In the data rows, zero lies at 7.5, halfway between 7 and 8.
Here are some points, each followed by its number:
[ 6  4  6  9  5  5  7  7  9  9  8  8  7  9  7  7  6  8  6 10  5  3  6  9  8  7 10  6  8  7  7  9  7
 11  6  8  7  6  4  6  7  9  9  9 10 10  5  7  8 10  9  7  7 11  5 10  9  8  5  5  6  7  9  6  9  7
  5  6  8 10] 0
[ 7  7  8 11  6  5  8  8  8  7  4  7  8  8  7  6  7  9  9  8  9 10  7  6  9  8  4  6  9  6  9 11  9
  9  7  8  6 10  8 11  5  9  6 10  5  7  8  8  8  5  6  8  9  5  7  7  9  6 12 10  8  5  8  7  9  6
  3  9  5  8] 1
[ 6  5  4  7  6 10 10  9  9 10 10  9 11  5  6  9  8  5  9  9 11  7  5  9  8  4  9  6 10  8  6  9  6
  7  8  7  6  9 10  8 11  9  6  7  8  8  3  9  8  4  8 10  7 11  4  7  9  6  9  4  8  8 11  9 10  5
  9  6  8  4] 2
[ 6  8  8  7  7  8  8  8  9  7  7  8  6  9  8  6  8  6  7  9  8  6  9  8  9  6  9  7  7  7  9  9  7
 10  7  8  7  6  5  6  9  7 11  8  8  9  9  6  8  9  8  7  7  9  7  9 10  9  6  6 10  9  5  9  7  9
  9  7  9  8] 3
[ 8 11  7  7  7  7  7  6  7  6  7  9  8 10  8  7  7  7  6  7  8  8  8  7  6  7  5  6  7  8  8  7 10
  7  7  8  8  7  7  7  6  5  9  7  6  7 10  9 10  8  7  7  8  6  9  8 10 11  9  8  9  8  6  9  7  8
  7  8  8  9] 4
[ 6  8  8  6  6 11  7  7 10  7  9  7  8  9  7  7  8 10  7  7  8  5  8  9 10  5 11  9 10  7  4 11  3
  9  6 10  9  7  9  6  9  8  7  6 10  7  7  5 10  8  9  5  4 10  5 10  6  7  9  7  8  6  6  6  9  6
  8  6  9  9] 5
[ 7  7  8  6  8  9  8  7  7  7  7  8  7  8  7  6  8  8  8  8  6  5  8  9  7  8  8  8  5  8  8  8  7
 10  8  6  7  8  5  6  6  8  9  9  7 10  8  6  7 10  7  8  7  8  7  9  8  8  6  7  9  7  7  8  9  8
  9  8 10  9] 6
[ 7  4  8  7  6  6 10  9  8  6  7  5  8  6  7  9  9  6  8  5 12  8  9  6  9  9  8  9  8  6 12  7  5
  7  9 10  5  5  9  9  7  6  7  7 10  7  7  9  7  8 11  7  9  6  9  3  8  7  7  6  9  5 10  8  8  6
  5  6  5  9] 7
[ 7 12  8  6  9  8  6  6  8  7  7  8  7 10  8  9  6 10  6  6  4  9  8  5  8  5  6  8  9  9  8  7  8
  7  6  8  8  7  9  7  9  5  7  6  8  6  9  7 11  7  6  5  6  7 10  9  5  8 10  7  7  7  5  9  7  7
  6  7  7  9] 8
[ 7  9 11  9  6  9  6  8  7  8  7  5  7  8  7  5  6  7  9  9  4  7  7 10  9  9  7  8  3  7 12  8  9
 10  7  7  5  8  8  9  6 10  7  9  5  9  8  4  6  9  6 10  6  7  9  4  5  5  8  9  3  7  6  2  8  7
 10 11  9  7] 9
[10  5  6  6  8  7  9 12  6 10  9 10  9  7  4  9  9  4 10 10 11  9  7 11  6  7  9  8  5 10  8  7 10
  8  8  6  9  9  8 10 10 10  6  7  8  9  7  7  5  7  5 11  7  9  6  6  8  7  5  8  7 12  7  7  7 10
 13  7  7  3] 10
[ 7  9  7  8  8  8  8  7  7  6  6  8  8  9  8  8  7  6  7  7  7  9  9  6  6  7  6  6  8  8  9  7 11
  8  8  7  7  8  7  8  6  5  8  8  6  8 10  9  9  7  6  8  8  6  8  7 10  9  9  8 10  7  7 10  7  8
  6  8  8  8] 11
[ 6  9  6  6  6 11  8 10  8  7  8  5  7  6  9  9  8  7  9  5 10  6  6  8 10  8 10  8 11  4  9  9  4
  7  8  5  6  8  9  8  7  7  5  3  8  7  6  8 10  6  7  9  7  8  7  7  8  6 10  6  6  6  7  5  8  4
 10  7  9  6] 12
[ 6 11  6  5  7 11  8  9  8  7  8  5  7  5  8 10  9  8  8  3 10  5  6  8 11  8  9  9 10  4  9 10  4
  7  9  5  7  9 10  9  5  7  4  2  9  7  6  8 10  5  6  9  6  7  7  8  7  6 10  6  7  6  7  5  8  4
 10  8 10  8] 13
[10  6  6  7  8  9  8 11  6 10  9 10 10  8  3  9 10  3 10  9 12 10  7 11  7  9 10  9  5 10  9  8 10
  8 10  6  8  7  9 10  9 10  7  7  8  9  8  7  6  8  4 12  6 10  7  6  8  8  4  7  7 12  7  5  7  9
 15  9  9  4] 14
[ 9 10  3  9  7  5  6  8  6  8  8 10  6  8  7 10  6 10  4  4  8  6  6  5  7  7  7  6  7  5  6  8 11
  8  9  4  7  8  9 10  5  7  6  3  7  8  7 13 10  7  5  8 10  4  8 10  9  9  7  8  8  5  9  7  9  8
  4  9  4  7] 15
[ 8  9  7  7  8  6  8  7  6  7  7  9  7  8  9  8  8  6  6  6  9  9  8  7  7  7  6  7  7  7  8  7 10
  6  9  6  8  9  7  7  6  6  9  6  7  7  9 10  7  7  7  8  9  5  8  7  9 10  8  9  9  8  9  9  7  8
  7  8  8  7] 16
[ 8  7  9  6  8  9  9  7  8  7  7  8  7  8  7  6  9  7  8  8  6  6  8  9  7  7  8  9  6  7  8  8  6
  9  8  7  7  8  6  6  7  9 10  9  9  9  8  5  6  9  8  7  6  7  7  9  8  9  6  6  8  8  7  8  8  8
 11  7 10  9] 17
[ 7  4  3  9  5  5  7 12  8 11  9  9  8  7  6  6  9  9  9  9 12  5  6 10  7  9 12  8  5  6  8 10  6
 14  8  6  7  9  5  9  5 14  5  6  8  8 10  7  8  9  7 11  7  9  7 11 11  6  4  8  7  9  9  3 11  9
  8 10  7  8] 18
[ 5  8  7  5  7 11 10  6  7  7  9  6  7  6  8  9  5  5  7  6  7  4  6  9  7  8  8 10  8  8  6  7 10
  7 10  5  6  8  6  5  7  6  7  6  7  9  4  9  7 10  6  6  9  7  5  6  9  8  9  5  9  6  9 10  7  7
  9  7 10  6] 19
[ 8  7 11  6  7  7  8  9  7 10  7  8  7  8  7  6  7 10  8  8  7 10  8 11 10  4  8  8  8  8  3 10  7
  7  6  9 10  8  8  6  9 10  9  9  9  6  5  7  6  7  8  6  8  7  6  9  6  7  8 10  6  9  7  6  6  7
  9  8  4  3] 20
[ 9  9 10  5 10  8  7  7  8  7  9  9  8  6  8  8  8  6  5  8  5  9 11  6  6  5  4  9  5  9  7  9  8
  8  7 10  9  5  7  6  5  5  9 11  8  8 11  8  7  9  7  9  9  7  9  8  6  9  9  8  9  7  6 12  7 11
  6  7  8 10] 21
New points follow, each followed by the numbers of its two nearest points above by angle, nearest first.
[ 9  8 12  8  6  7  8  4  6  7  6  2  9  5 10  8  9  6  9  8  9 10  7  6  7 12  7  9  8  8 10  3  7
  1  9  6  6  9 11  9  8  7  6 12  3  5  7  9  1  7  9  7  8  6 12  2  5  6 10  8  7  9 10  9  4  6
  7 10  6  3] >> 7 9
[ 7  4  6  9  6  7  7  7  9  8  9  8  7  9  7  7  5  9  8 11  6  5  7  8  7  5 10  6  8  8  5 11  8
 12  6  8  8  5  4  5  7  9  9  9  9  9  5  8  8  9  9  6  7 12  5  9  9  8  6  7  7  5  9  6  9  6
  4  5  7 11] >> 0 5
[ 8  8 11  8  7  7  8  6  7  7  6  4  8  5 10  7  7  7  8  8  8  9  7  7  7 12  8  8  8  8 10  3  7
  3 10  7  7  9  8  8  8  9  7  9  5  7  6  9  4  7  8  8  9  7 10  3  6  5  8 10  7  8  9  9  5  7
  8 10  7  4] >> 9 7
[ 7  6  5  6  6 11  9  8  7  9 11  5  6  5  7  8  8  8  9  7  9  3  7  7  7 11 12 10  5  6  7  4  4
  8  8  7  6  8  9  7  8 10  4  5  8  7  5  7  5  8  9  6  6  9  8  8  6  7  6  4  7  9  6  7  9  8
 10  6 10  7] >> 12 13
[10  9  4 11 10  6  5 11  8  9  7 12  7  7  7  9  8  7  7  7  9 11  8  5  5  4  6  4  8  5  7  9  9
  8  5  7 10  9  8 10  9  8  5  6  7  8 10  7  8  3  7 11  8  9  8  9  8  8  6  9  6 11  7  7  7  8
 10 10  7  6] >> 10 14
[ 8  8  9  6  7  4  9  7  9  6  4  7  7  9  9  4  8 10  8  6 10  6  6  6  9  7  7  9  8  4  9  8  5
  7  7  6  7  9  7  5  5  8 10  9  8  6  7 11  7  7  7  7  8  6  9  9 10  9  8 10 11  6  9  6  8  6
  6  9  7  7] >> 1 16
[ 8 13  7 10 10  8  2  6  8  8  8  9  5  8  7  8  5 10  5  8  3  8  8  5  9  5  6  7  8  7  4  9 10
  9  7  7  9  7  7  8  5  7  7  6  5  9  9  8  9  9  5  9 10  8  6 11  5  6  9  9  5  7  6  7  8  8
  7  8  9  8] >> 8 15
[ 6  4  7  8  7 11  8 11  8 10 11  7 10  7  6  7  6 10  9 12  6 11  9 10  9  7  6  6  7 11  5  9  7
  9  5 11  8  6  7  8 11  8  6  9  8  5  7  4  9  8  8  6  6  9  8  5  6  7 10  7  6  9  3  9  7  8
  7  5  5  8] >> 20 5
[ 8 10  7  9  9  5  5  5  9  7  8 10  4  8  7  6  4 10  6  6  4  5  6  5  6  4  7  8  8  4  7  7  8
  9  5  6 10  7  6  6  3  9  9  8  6  8  7  9  6  7  7  9  9 10  9 12  8  8  4 10  6  5  8  5  8  8
  6  9  7  9] >> 15 0
[ 8  4  7  6  7  8  8 11  9  8  7  7  9  6 10  6 10  9  9  9 10 12  9  7  5  8  8 10  8  9  6  7  4
  9  4 10  9  7  6  5 10  8  8  8  7  6 10  6 10  4  9  6  6 10  9 10  7  8  7 10 11  8  6 10  6  8
  6  7  7  8] >> 5 3
[ 9  5  5  7  8  6  7 12  8  8  7 10 11  5  9  7  8  9 10 10 12 15  8  4  7  7  4  8  6  8  7 10  9
  9  5  8 10  8 11  9  9  9  4  8  7  5 11 10  9  2  3 11  8  8 10  7  7  9 10 12  9  9  6  9  6  9
  5  9  4  6] >> 1 10
[ 7 11 11  9  7  6  6  3  8  7  4  4  7  9  9  6  7  9  6  6  6  8  8  8 10  9  7  7 10  6  8  8  6
  4  7  8  8  8  6  6  6  8  9  9  5  7  7  7  6  8  7  6  7  6  8  6  6  5  8 11  5  5  8  5  6  6
  6 10  8  8] >> 9 1
[ 7  4  6  7  8  9  7  8  9  8  9  7  9  6 10  5  8  9  7 10  7  9 10  7  5  9  7  9  7  9  3  5  4
  7  5 11  8  6  4  4  8  8 10  8  6  6 10  6  9  7 10  5  7  8  8 10  6  9  6  9 11  7  7 10  8 10
  5  7  8  9] >> 21 3
[ 6  5  6  9  6  4  8  8  8  7  4  7  8  7  8  8 10  8  9  6 12  7  6  9  8 10 10  6 10  7  9  7  5
  7  9  5  7 11  6  8  8  9  7  6  7  8  7  7  8  5  8  7  7  8  7  8 11  6  6  6  9  7 10  7  8  6
  7  9  8  7] >> 18 12
[ 8  9  6  8  8  6  7  7  9  7  8  8  5  7  8  6  5 10  6  6  5  8  8  6  4  7  6  8  7  7  5  5  5
  7  6  8  8  8  7  6  6  8  8  6  7  7  9  7  7  6 12  6  8  6 10 10  7  9  6  7  8  6  7  9  8  8
  4  8  6 10] >> 8 15
[ 7  9  9 11  8  6  5  6 10  7  7  8  4  9  8  4  5  8  5  6  2  8  8  7  7  6  5  6  6  6  5  8  6
  8  6  8  8  7  5  6  7  8 10  7  7  9  8  5  6  6 11  7  8  5  5 11  7  7  6 10  4  5  7  5  9  8
  6 10  8  9] >> 0 9
[ 7  9  4  8  9  9  7  9  9  7  8 11  4  7  8  8  6 10  9  8  6  9  5  5  7  4  4  8  7  5  4  8 11
  7  6  5  8 10 10  7  7  9  5  8  7  7  6 10  7  4  4  9 10  7  7 11  9  7 10 10  5 10  7  9  9  8
  8  5  6  4] >> 15 1
[ 7  3  6  8  7  6  8  7  8  8  8  9  7  8  6  8  6  9  6  9  5  5  6  7  9  7  9  7  8  8  5  8  7
 10  7  7  8  7  6  7  8  9  9  8  9  9  5  8  7  9  9  6  7  9  4 10  8  8  6  7  6  7  9  6  9  8
  5  5  7  9] >> 0 5
[ 7  6 10  5  5  9  9  9  8  6  7  4 11  8  8  6  8  7  9  9 10  5  9  9 10 10  9  9  6  8 10  8  6
  9  8 10  6  6  8  7  6  6  8 10  8  7  8  7  8 10  7  9  6  9  9  4  8  8  9  7 10  6  7  7  7  6
  8  7  8  9] >> 7 9
[ 7  3  4  9  6  6  7 11  8 10  9  9  7  7  6  6  8  7 10  9 10  4  7  7  8  9 10  8  5  6  9 10  8
 13  7  6  6  8  6  9  5 12  5  7  8 10  9  7  7  9  7 11  8  9  6  9 10  6  4  7  7  8  8  4 10  9
  8  8  7  8] >> 18 0
[ 9 11  3  9  7  1  7  6  6  8  7 11  6  9  6  9  6  8  4  2  9  6  5  6  7  6  6  7  8  5  8  8  9
  8 10  2 10  9  8 10  6  8  6  2  8  7  8 13  8  7  6  7  9  3  8 10 11  9  6  9  6  6  9  7 10  8
  5  9  5  7] >> 15 16
[ 8  8 10  7 10  8  8  8  8  6  8  8  8  6  9  8  8  5  5  8  5 10 10  5  7  6  3  8  6  8  7  8  8
  8  7 11  9  5  7  7  5  4  8 11  8  9 10  7  8  9  8  9 10  6  8  7  5  9 10  7  8  7  7 12  6 10
  5  6  8 10] >> 21 11
[ 8  3  6 12 10  7  6 10  9  8  9  9  3  6  9  4  5 12  7 12  3  9  7  3  7  7  6  6  5  5  8  7  9
 12  4 11  7  5  4  6  5 11  9 10  7 10  8  8  6  9 10  9 10  9 10 10  7  8  5 10  3  6  8  6 10  8
  4  6  6 10] >> 0 18
